Rows swapped in pairs by one turn or mirror: which row each one swaps with:
lumu: [-0.07  0.64 -0.48  0.40 -0.72  0.97 -0.02 -0.26  1.03 -0.45 -0.91  0.51
  0.28 -1.68  0.24 -1.31]
nuf: [ 0.77 -1.53 -0.61 -1.58  1.93 -1.23 -2.26  1.73  0.08 -0.77  2.25 -2.64
 -2.15  0.11 -1.13 -0.31]
Dini: [ 0.12  1.61 -0.96  0.57  0.74  1.26 -1.72 -1.17 -0.05 -0.64 -0.69  0.42
  0.01 -1.47 -0.13 -1.93]
Bik: [ 0.35  0.42 -0.99 -0.04 -0.93  2.14 -0.20 -0.80  1.02 -0.06 -0.70 -0.18
 -0.03 -1.46  0.40 -1.74]
zag: [-0.19 -0.55 -0.34  0.00 -1.27  1.14 -1.03  1.03  2.60 -1.61 -0.38  0.29
  0.43 -0.81 -0.14 -1.34]
fof: [ 0.70 -2.21 -0.89 -1.93  2.02  0.54 -1.34  0.46  1.02  0.28  2.64 -2.98
 -1.65 -0.70  0.73 -0.73]
mida: [ 0.66 -0.63 -1.29 -1.20  3.47 -0.60 -2.90  0.08 -0.38 -0.85  2.35 -2.24
 -1.86 -0.39 -0.17 -0.79]
luso: [ 1.01 -2.27 -1.56 -1.84  1.50  0.57 -0.85  0.48  0.21  0.00  2.60 -3.04
 -1.58 -0.45  0.24 -0.13]
tige: [-0.33  0.36  0.09  1.21 -0.89  1.20 -0.89  0.28 -0.46 -0.62 -1.09 -0.12
  0.16 -0.55 -0.15 -2.27]
rof: [-0.45 -1.10  1.13  0.60 -1.04  0.81 -0.30  0.37 -0.25 -1.48 -1.11  0.07
 -1.00  0.66  0.35 -2.52]
rut: [ 0.53  0.13 -1.86 -1.78  2.50 -1.35 -2.26 -1.16  0.12 -1.83  1.35 -0.36
 -3.03  0.37  0.78 -0.62]
Bamor: [ 0.15 -0.12 -0.61 -0.26 -0.56  2.30 -0.21 -0.70  1.35  0.44 -0.19 -0.48
  0.13 -1.71  0.82 -1.77]
Femi: [ 0.62 -2.63  0.98 -1.09  1.09 -0.89 -1.07  1.09 -0.12 -1.73  1.11 -1.96
 -3.29  1.16 -0.03 -1.94]
zuvo: [ 0.18  1.47 -1.66 -0.71  0.85 -0.23 -1.55 -1.89  0.36 -1.74 -0.46  1.18
 -1.91 -0.29  0.84 -1.33]
nepo: [ 0.14  0.10  0.03  0.43 -0.96  0.87  0.10 -0.52  0.76 -1.52 -1.52  0.90
 -1.15  0.07  0.59 -2.06]
ven: [-0.03  1.42 -1.31 -0.66  1.20  0.39 -1.92 -1.86  0.70 -1.50 -0.99  1.23
 -1.69 -0.03  0.37 -1.24]
zadep: [ 0.32 -0.35 -0.51 -0.11 -0.60  0.69 -2.10  1.90  0.96 -1.88 -1.81  0.15
 -1.29 -1.71 -1.27 -1.76]
Vuda: [ 0.09  1.43 -1.19  0.44  0.55  1.22 -1.41 -1.42  0.42 -0.66 -1.19  0.78
 -0.41 -1.09  0.19 -1.65]
kasot: [ 0.77 -2.36 -0.35 -1.52  2.09 -1.15 -1.18  0.85  0.37 -1.74  1.83 -2.00
 -3.23  1.26  0.52 -0.78]
fipa: [ 0.73 -1.90 -0.73 -1.37  1.30 -0.58 -2.92  2.78  0.70 -1.97  0.31 -1.70
 -2.60 -0.92 -1.32 -0.98]
kuv: [ 0.30 -2.06 -0.26 -0.68  2.07 -0.79 -2.16  1.62 -0.85 -0.79  2.18 -3.00
 -1.87  0.62 -0.23 -1.04]
Seb: [ 0.16 -0.91  1.23  0.30 -1.07  0.56 -0.10  0.12  0.18 -1.60 -1.28  0.11
 -1.79  0.30  0.01 -2.83]
Bivi: [-0.01 -2.89  0.84 -0.81  1.15 -0.69 -1.28  1.37 -0.54 -1.61  1.33 -2.03
 -2.49  1.54  0.31 -1.62]
zigip: [ 0.29 -2.46 -0.65 -1.52  1.09 -0.45 -2.05  2.08  2.27 -1.74  2.23 -1.98
 -1.20  0.11 -0.21 -0.38]
gizis: [ 0.56 -1.96 -0.86 -1.67  2.45 -1.18 -1.40  1.19  0.63 -0.64  2.60 -2.58
 -1.88 -0.47  0.15  0.03]
lan: [ 0.33 -0.07 -1.53 -1.85  3.05 -0.89 -2.70 -1.00  0.48 -1.64  1.06 -0.56
 -2.96  0.73  0.31 -0.45]
gok: [ 0.99 -2.01 -1.33 -2.02  2.11  0.08 -1.51  0.55  0.65 -0.27  2.66 -3.10
 -2.12 -0.26  0.33 -0.51]
nalo: [ 0.12  0.98 -0.24  0.47 -1.17  0.86 -0.91  0.36  0.50 -0.57 -1.16  0.38
 -0.03 -1.15 -1.02 -1.61]
vola: [ 0.72 -0.95 -1.52 -1.48  3.51 -0.76 -2.70 -0.11  0.04 -0.86  2.03 -2.03
 -2.42  0.10  0.11 -0.44]
Domub: [ 0.49 -0.23 -1.27 -0.21 -0.99  2.30  0.25 -0.67  0.54  0.18 -0.17 -0.61
  0.16 -1.45  0.31 -1.22]

rut pairs with zuvo
Bamor pairs with fof
Domub pairs with luso
Seb pairs with Femi
ven pairs with lan

Rows swapped in pairs by one turn or mirror: which row each one swaps with:
biko: [ 0.95 -0.97  1.51 -0.08  1.92 -1.41  2.59  1.66  0.25  0.65 -1.52 -1.74
  0.23]
sal: [ 3.04 -1.37  2.28 -0.24  0.04 -1.88 -0.04  2.87 -0.40  1.38 -0.68 -0.17
 -0.12]
Piz: [ 2.31 -1.51  1.24 -0.48  0.54 -1.84  1.68  0.24  0.15  0.40  0.38 -2.45
 -0.27]
fefu: [-0.62 -2.26  1.49  1.21 -0.31 -0.73 -0.40  1.21 -1.46  2.37 -1.77  1.99
 -1.02]
Kosu: [ 2.04 -1.82  0.32  0.13  0.79 -1.63  1.07  1.73 -1.58  1.38 -2.62 -3.06
 -0.62]
meted: [ 1.52 -2.08  1.78  0.85  0.05 -0.59  0.55  3.49 -0.59  2.27 -1.12 -0.77
 -1.10]
lifig: [-0.23 -1.77  0.65 -0.10  0.19  0.01  0.39 -1.75 -2.61  2.29 -2.88  0.52
 -0.51]
Susuv: [ 0.27 -2.53  0.34 -0.46 -1.48 -1.73  1.35 -0.90 -2.34  2.06 -3.39 -1.12
 -0.38]
sivi: [-1.24 -0.69  0.77  0.64  1.18 -1.13  1.63 -0.71 -1.18  0.99 -1.88  1.36
  0.98]
zemok: [ 0.86 -1.55  0.74  0.55 -0.60 -0.29  0.43 -0.38 -1.39  2.22 -2.70 -3.47
 -0.28]
Tobi: [ 0.16 -1.27  0.24  0.54 -0.45 -1.71  0.75 -2.28 -1.49  0.54 -0.20  1.08
  0.70]
did: [ 0.52 -1.16  2.20  0.31 -0.04 -1.09 -1.62  0.12 -1.27  1.84 -0.82  2.20
  0.16]
dazib: [ 2.92 -2.36  2.27 -0.68  0.33 -1.53  0.36  1.00 -0.25  0.59  0.25 -1.97
  1.03]
dupev: [ 0.51 -2.15  1.28 -0.04 -0.47 -1.78 -0.57 -1.35 -1.89  0.73 -0.33  1.38
  1.80]

fefu pairs with meted
biko pairs with sivi
Tobi pairs with Piz

Rows swapped in pairs by one turn or mirror: which row each one swaps with:
vero: [ 1.45  0.19  1.97 -0.82  0.45 -0.89 -2.66 -0.68  1.51 -1.33  0.05  1.17
 -0.50 -1.48]
Rusif: [ 2.52  1.51  0.28  0.97  1.64 -2.04 -1.02  1.29  1.59 -2.10  0.60 -1.59
 -0.93 -0.52]
nom: [ 4.97  1.05  0.45  1.33 -0.29 -0.08 -1.97 -0.91  1.85 -3.28 -0.03  2.30
 -0.40  1.95]
Tete: [ 2.73  1.64  1.65  2.16  0.02  0.18 -2.12 -3.31 -0.06 -0.69 -0.76 -0.30
  0.68 -0.31]
Sefad: [ 1.82  0.62  3.51  2.46 -1.19  0.21 -1.80 -1.86  2.26 -2.03  0.54  0.60
  0.16 -0.40]
kupi: [ 2.06  0.83  2.26  3.09 -0.17 -1.14 -0.35 -1.54  1.09 -2.73  0.72 -1.36
 -0.70  1.07]
Tugun: [ 5.05  1.39 -1.15 -0.65  0.37  0.29 -1.66 -0.74  1.31 -1.90  1.76 -0.09
 -0.46 -1.11]
ratak: [ 4.28  1.45 -1.03 -1.23  0.98  0.70 -0.97  0.59  1.39 -1.46  0.55  0.15
 -0.21 -1.02]
gotik: [ 3.98  1.95 -0.04  1.95  1.34 -0.17 -1.46 -0.26  0.40 -0.66 -0.26 -0.53
  2.39 -1.84]
zelo: [ 4.86  2.12  1.03  1.02  1.42 -0.23 -3.50 -2.12  1.09 -2.24 -0.56  1.59
  0.00  0.18]
sabe: [ 2.11 -0.78  0.67  2.43 -2.13 -1.11 -1.00 -0.14  0.75 -1.94  0.72  1.35
  0.93  0.43]
fimo: [ 3.28  0.04 -0.79  2.19 -1.84 -0.19 -1.11  0.46  0.92 -1.22 -0.50  1.30
  1.36  0.90]
nonis: [ 3.75  0.68  0.74  1.33 -1.67  0.26 -1.82 -2.98  0.90 -2.37  2.24 -0.13
 -1.10  0.04]
gugu: [ 5.39  1.92  1.47  0.95  1.69 -0.43 -3.36 -2.04  0.84 -1.40  0.82  0.02
  0.26 -0.59]
Tuse: [ 3.88  0.69 -1.38  0.47 -1.11 -0.26 -0.98  1.53  2.20 -1.69 -0.32  1.33
  0.42  0.56]
tipep: [ 3.01  1.46 -0.08  0.38  1.74 -1.86 -1.81  1.65  1.88 -1.87  0.22 -0.80
 -0.45 -1.20]
nug: [ 3.88  0.24 -0.89  1.54 -1.51  0.02 -0.75  1.39  1.27 -1.45 -0.93  1.05
  1.02  0.63]
viv: [ 1.79  1.21  1.80  2.65  0.41 -1.89 -0.79 -0.48  1.24 -2.47  0.93 -1.84
 -1.21  0.54]
pibut: [ 5.06 -0.06  0.67  0.97 -1.01 -0.68 -1.52 -0.30  1.85 -2.94  1.64  1.32
 -0.55  1.83]
Koza: [ 3.31  1.21  0.07  2.03  0.36 -0.04 -2.36 -1.44 -0.36 -0.14 -1.14  0.23
  1.94 -0.75]
Bamig: [ 2.94  1.15  1.25  2.24 -0.13  0.08 -2.39 -2.03 -0.54 -0.24 -1.50  0.02
  1.24 -0.85]
Fetel: [ 1.16  0.51  2.17 -0.63  0.31 -0.68 -2.62 -1.24  1.98 -1.53  0.06  0.76
 -0.56 -1.53]
boki: [ 3.91  1.28  0.60 -0.28  1.67  0.58 -0.39  1.19  2.72 -2.00 -0.01  0.52
  1.32 -1.12]
Vamag: [ 3.91  2.10  0.94  1.70 -0.21  1.28  0.63 -0.26  3.46 -2.71  0.19 -0.98
  0.43  0.46]
zis: [ 4.31  2.28  1.22  2.33 -0.37  1.19  0.49 -0.41  3.17 -2.46  0.21 -1.08
  0.53  0.62]
vizig: [ 2.61  1.24  1.86  2.27 -2.05  0.71 -1.77 -2.72  1.16 -1.74  1.12 -0.26
 -1.20  0.19]
mones: [ 2.87  1.70  2.51  2.21  0.04 -0.49  0.58 -0.37  2.60 -3.05  0.18 -1.79
  0.10  0.35]
ves: [ 1.73  0.99  2.10 -0.22  0.88 -1.78 -1.81  0.83  2.33 -2.10 -0.02 -0.50
 -0.43 -1.74]

Tete pairs with Tuse
sabe pairs with gotik
zelo pairs with nom
kupi pairs with tipep
fimo pairs with Koza

Rows swapped in pairs by one turn or mirror: which row each one swaps with:
tevup: [ 0.43 -0.13  0.56  0.96 -0.90  1.12  1.34 -0.05 -0.37  2.38  0.01 -0.82
  0.97 -1.29  2.24 -0.07  0.48  0.15  0.08 -3.81  0.49 -0.02 -1.18  1.27
 -0.28 -0.78 -1.61 -0.63  1.32 -0.09  0.82 -1.61]
Zol: [ 1.69  1.44 -0.40  0.93  0.16  2.82  0.40 -1.34  1.20  0.53  1.17  0.15
 -1.51 -0.59  2.58 -0.49  1.59 -0.81 -1.01 -0.12 -0.34 -2.10 -0.57  2.84
  0.24 -1.82  0.48 -0.84  1.44  0.90 -0.33 -0.45]
fani: [ 1.54  2.18 -0.29  0.23  0.52  0.82  1.46 -1.15 -1.80  0.20 -0.73 -0.43
 -1.06  0.45  1.22 -0.31  2.84  2.44 -1.60 -1.16  1.71  0.17  0.24  1.18
  1.70 -2.65  0.66  0.94  1.26  1.40  0.34  1.06]
muv: [ 0.69  1.69  0.60  1.03  1.67  0.40  1.53 -1.17 -0.79 -0.08 -1.85  0.35
  0.35 -0.29  0.28 -2.60  3.03 -1.25  1.56 -0.22  2.81 -0.91  0.18 -0.18
 -1.70  0.43  0.59 -0.34  0.75  2.09  1.38  1.54]
zadak: [ 0.69 -0.49  1.69 -2.36 -0.77  3.97  0.41 -1.93  0.57  0.05  0.88  0.52
 -0.71  0.05  2.62 -0.72  2.18  1.48 -0.13  0.66  1.06 -0.02  1.55  0.78
  0.03 -0.13 -1.31  0.01  1.40  1.92 -0.82 -0.07]
Kavav: [-0.52  0.11  1.13 -0.24  0.34  1.66  2.99 -0.50  1.44 -0.56 -1.98 -0.93
  0.88 -0.51  0.52 -2.31  0.33  0.01  0.68 -1.01  3.09  0.16  2.24  0.73
 -1.20  0.38  0.00  3.51  2.22  1.47  1.61 -0.14]
solu: [-0.19 -1.85  1.39  1.17 -1.40  1.09 -0.39  0.26  2.19 -1.39 -0.17  0.25
 -0.42  1.10  1.47 -1.60  1.20  0.07 -2.11  1.35  0.97 -1.48 -0.22  0.78
 -1.20  1.22 -0.76 -0.12  1.62  0.87  0.64 -1.15]
figi: [ 0.36  1.89  1.23  1.93  0.43  0.27  0.40 -1.02  1.18 -0.40  0.80 -2.65
 -1.18  1.31  2.12 -1.95  2.48 -1.38 -1.56 -1.08  3.58 -1.65  0.12 -0.14
 -1.59 -0.88 -0.04 -0.16  2.91  1.38  0.70 -1.25]
pepak: [ 2.02  1.35  1.13  1.55  0.85  0.67  2.66 -0.33 -1.53 -0.61  1.91 -1.07
  1.02 -1.01  1.58 -1.58  1.34  0.27  0.26 -0.06  2.62 -0.28  1.78 -0.49
 -1.20  0.66 -0.03  0.21  4.03  2.46  2.03 -0.32]
gebi: [ 0.43  0.92  1.77 -0.39  0.94  0.76  2.86 -1.53  2.07 -0.30 -0.62  0.25
  0.91 -1.92  2.56 -0.15  3.01 -0.93  0.41 -1.72  0.35 -0.31  1.06 -1.38
 -1.28 -0.87 -1.15  1.77  1.16  2.90 -0.57  0.11]
nefe: [-0.18 -0.48 -1.43  0.75 -0.14  1.77  0.91  1.25 -1.17 -0.63 -0.53  1.56
  1.02 -0.63 -0.67 -0.28  0.39  2.18 -0.24 -0.90  0.40  0.04  0.65  1.09
  0.91 -0.11  0.99  1.62  1.08  1.21  1.17 -0.16]
zul: [ 1.68  0.60 -0.38  0.12 -0.90  2.23  0.44 -0.79 -0.22  0.96  1.57 -1.17
  1.40 -0.77  2.94  0.43 -0.33  2.27 -2.03 -1.60  2.43 -0.63  1.24  1.11
  0.15 -2.30  0.19  0.70  1.76  0.38  0.42 -1.53]
Diga: [-0.48  1.43  0.69 -1.77 -0.02  1.00 -0.05  0.02  0.13  0.96 -1.41 -1.03
 -1.13 -1.06  0.24 -0.70  0.97 -0.50  0.33  0.11  3.67  0.75 -1.52  0.56
 -2.60  0.23 -1.11 -0.44  1.86  0.94  1.76  0.40]
zolom: [-1.14 -1.61  0.30  1.53 -0.85 -0.18  0.77  0.33  2.56 -1.65 -2.27  0.18
  0.13 -0.38  1.37 -0.92  2.01 -0.02 -2.09 -0.53  0.07 -1.05 -0.14 -0.35
 -0.41 -0.94 -0.37  1.62  0.83  0.35  0.75 -1.17]

fani pairs with pepak
figi pairs with nefe
Zol pairs with Kavav

